[[111 120 133 118 115 137 133]
 [141 140 136 125 128 130 134]
 [117 125 134 116 109 146 140]
 [110 115 132 129 139 105 114]]
:
[[141 140 136 125 128 130 134]
 [117 125 134 116 109 146 140]
 [111 120 133 118 115 137 133]
 [110 115 132 129 139 105 114]]

[[132 129 133 127 138 132 129 125 133]
 [117 145 141 114 121 123 142 106 105]
 [129 140 138 118 122 119 137 108 111]
 [129 127 132 130 127 131 131 129 124]
 [121 126 124 133 120 124 128 130 119]
 [113 138 116 135 114 126 124 132 110]
 [141 130 145 114 154 137 136 114 146]]
:
[[117 145 141 114 121 123 142 106 105]
 [129 140 138 118 122 119 137 108 111]
 [113 138 116 135 114 126 124 132 110]
 [141 130 145 114 154 137 136 114 146]
 [132 129 133 127 138 132 129 125 133]
 [129 127 132 130 127 131 131 129 124]
 [121 126 124 133 120 124 128 130 119]]

[[147 108 124 143 144 121]
 [153 128 104 129 108 114]
 [138 117 128 142 134 122]
 [144 125 109 133 109 114]
 [114 119 146 135 151 135]
 [109 121 149 127 153 135]]
:
[[153 128 104 129 108 114]
 [144 125 109 133 109 114]
 [109 121 149 127 153 135]
 [114 119 146 135 151 135]
 [138 117 128 142 134 122]
 [147 108 124 143 144 121]]

[[111 115 130 120 135 117 127 125 131 113 113]
 [143 120 143 142 114 126 127 141 103 102 111]
 [115 137 116 113 138 135 131 113 143 139 142]
 [104 107 138 117 136 112 123 124 131 107 113]
 [130 139 129 134 121 131 119 133 121 128 133]
 [114 118 130 118 139 115 126 123 131 110 109]
 [122 130 114 114 144 138 137 110 146 145 140]]
:
[[130 139 129 134 121 131 119 133 121 128 133]
 [115 137 116 113 138 135 131 113 143 139 142]
 [122 130 114 114 144 138 137 110 146 145 140]
 [143 120 143 142 114 126 127 141 103 102 111]
 [114 118 130 118 139 115 126 123 131 110 109]
 [111 115 130 120 135 117 127 125 131 113 113]
 [104 107 138 117 136 112 123 124 131 107 113]]

[[130 123 123 132 131 129 116 120]
 [124 149 151 118 132 123 129 137]]
:
[[124 149 151 118 132 123 129 137]
 [130 123 123 132 131 129 116 120]]

[[108 152]
 [131 138]
 [140 130]
 [111 123]
 [124 144]
 [107 118]
 [151 122]
 [106 100]
 [106 109]
 [150 135]
 [114 149]
 [137 102]]
:
[[108 152]
 [114 149]
 [124 144]
 [131 138]
 [150 135]
 [140 130]
 [111 123]
 [151 122]
 [107 118]
 [106 109]
 [137 102]
 [106 100]]

[[127 130 124]
 [102 142 108]
 [115 132 122]
 [127 128 129]]
:
[[102 142 108]
 [115 132 122]
 [127 130 124]
 [127 128 129]]

[[133 125 118 128 121 131 140]
 [135 103 121 121 139 120 121]
 [125 104 139 136 125 150 133]]
:
[[133 125 118 128 121 131 140]
 [125 104 139 136 125 150 133]
 [135 103 121 121 139 120 121]]
